The rows of M fall into 3 groups, and each row is roughly a mix of its group's hidden directions.
M, 75 rows:
[[ 29  13  11  30  -7 -28   0 -44 -14  23  20]
 [ 25  24  14   9 -13 -12  -5 -39  23  42  16]
 [-47  41 -14  -1   0  18  -3 -24   4 -30  -1]
 [ 20  33  -4  20 -20 -32   1   2 -37  34  -2]
 [ 25 -21 -32 -14  12   5  27   4 -35 -35  18]
 [-33 -11  15   2  29  45  37   1 -11   7 -10]
 [  7 -18  -7  47 -19  24  -7  23 -35   8 -22]
 [  7  26 -16  59   4  27 -12 -21  -9  -6  -7]
 [-29  25  28 -11  27   1  10  11  48  15  11]
 [ 20  14  -9   2 -20  40  30 -20 -11   7 -42]
 [ -2 -17   3   0  35  29  23  -8  51   7  18]
 [-18  14   3 -20  45  16  18   2  39  -1  31]
 [  4 -22   0  -8 -25  44 -15  44 -18 -12 -15]
 [  5   5  14 -46  -1  23 -21  49  -3 -11  -1]
 [-26 -32 -24  -6   9   8   4  34 -20 -40 -18]
 [-32  33  14 -16  35  -2   2  -6  33 -10  31]
 [ -9   0  -7 -44 -17  33 -13  30  32   7 -18]
 [-32   4  12  31   4  38  -7   2  42  14  16]
 [ 10  -2 -14  60 -19  15 -27  10 -19  -2 -16]
 [  3 -24 -27  24 -10  27  20 -35  -6 -39 -10]
 [  0 -15  -4 -21 -18  46  -7  42 -13 -17 -24]
 [ 34 -31 -20  -2 -18  10   6  31 -38  20 -13]
 [-29  42  10 -28  12   0 -15  27  12  35  -1]
 [ -9  -3  -3  40 -44  14 -26  15 -33   4  -5]
 [ 12  -6 -24   2 -30  -9   2 -18 -45 -27 -34]
 [ 48  20 -19  33 -31  -1 -13 -15 -20  -5  -3]
 [ 18 -31   3  18  17  -6  20 -32  14 -42  25]
 [-30  43  26 -15  14 -31 -17 -14  22  -7  11]
 [-17  32  26  36  13  38  10 -25   8 -14   3]
 [  7   3 -37 -22 -20  15   7  15 -45   5 -34]
 [ 20 -15  -8 -29 -17 -29 -47   9  -9   2  29]
 [  7 -14 -14  11 -13  38  21  10 -38 -22 -36]
 [-35  44 -28 -23  -8  10  -1  -5 -25 -19 -17]
 [-13  24  -1 -30  12  36  30  10  25  -2 -36]
 [ -1   9  34  -6  30 -36  -4  -6  27 -10  40]
 [ 15 -26 -10 -14 -43   9 -45  17   8  16  12]
 [ -1  -6 -15  14  15   6  29   1 -47 -38 -26]
 [-25  10  18  17  25   3  -2 -12  31 -23  49]
 [ 35  14   7 -28 -34 -46   1   1 -12  12  12]
 [ 47   8  16   0 -49 -11   4   1 -30   3   3]
 [-33 -12  -2   9  35  45   3 -10  27 -22  -4]
 [  1  -6  -1  27 -42  12 -25  27 -29  29 -17]
 [ 19 -11 -17   2 -36  -2 -10  22 -50  13 -26]
 [  4  -6 -14  34   1  17  35 -16 -39 -19 -31]
 [-20  20  10 -21  42   2  14 -15  45  -5  18]
 [ -4 -17 -35  23 -10  39  16 -14 -19 -38   4]
 [-31  23 -11  15  41  12  -9 -27  36 -13   6]
 [-38   1  30  32  28  18  26  22  18  -5   1]
 [ 37   2  -8   2  -7   5   9  -9 -60 -19 -16]
 [ 13   5  10  40  15 -37   9 -33 -28   0  21]
 [ 31   3 -26  -6 -15 -38 -12 -47  -9  11   7]
 [-21 -27 -11  31   0  31  21  20 -24 -27 -25]
 [ 28 -32  12  -9  36   3  23   4  38  15  20]
 [ 27  -8  19  22 -33  34  20   6 -39   1 -10]
 [ 17 -16   4 -30 -16  -9 -46  32 -19  -9  23]
 [ 24  -3 -12  33 -32 -14 -13  22 -40  21 -14]
 [  7   1  -7  39   4 -38   8 -48  -2  14  17]
 [-32  17  16  51  19  34  -5  -9   9  -8  -6]
 [-18  36  -3  45  26  29   0 -27   6  -4  -2]
 [ 15  23  -6 -33  -8 -57   1  -1  -6  24  12]
 [  2 -33   4   1 -26  20 -37  45 -14  -7  11]
 [ 25 -32 -18  30 -27  21 -11  23 -30  -2 -19]
 [-32  33 -17 -22  17   6  14 -33  12 -34  -8]
 [-13  21  21   6  27  33  42  15 -10 -17 -25]
 [-35   2  16 -14  20 -13  32  18 -25  41  -7]
 [ 46 -30 -37   2 -27   2 -21   7  -9 -14  -7]
 [ 47 -15  -9  14 -45  -4 -13  13 -28  -3  -8]
 [-44  -3   5 -30  39  -9   3  -4  38  -4   9]
 [ 30 -13 -14 -14 -18 -16  -4  31 -53   9  -6]
 [-22  37  32 -19  10 -29  26  -5  -8  31  11]
 [ -7 -55   5 -19 -15  -6  -9  45  -7   2 -11]
 [-35  15  -5  34 -20  17  -9 -37   5 -33  -7]
 [ 34  25  26 -42   4   0 -19  23 -26  -7  11]
 [ 16 -47   5 -43 -19   3  18  26 -16   1  -3]
 [-27  -2 -18  47  28  35 -16  -6  11 -10 -12]]

Here is one row of each group, with its name. Which group are the others in?
[ 45 -15   7  11 -50   5  -6  11 -26  -8  -4] : S
[ -3   7  28 -11  38 -25   4  -8  35 -10  38] : N
[  7 -23 -40 -30  -7 -27 -21   6 -27 -30  -4] : V

[ 48 -36  14  -2   4 -36   3  14 -18   1  18] : N
[-24  19 -11   1  41 -14  44 -20   6 -19 -18] : V
[  2  46 -22   2  21 -24  17 -24 -17  34   3] : S
[ -6  -7 -16  -5   7 -56 -21 -23  20   6  30] : V
[  0 -19 -22  36 -21  32  24 -12 -19  -5 -34] : V
[ -9 -17  -1 -29 -16  36 -20  50   3 -11 -12] : V
[ 33   3 -59  20  -1 -12 -20  -6 -16   9 -10] : S
[ 22   3  22  15   4 -41 -24 -12 -19   8  43] : V
[ -9  44  44  14  -1  18  27 -25  -5   2   9] : S
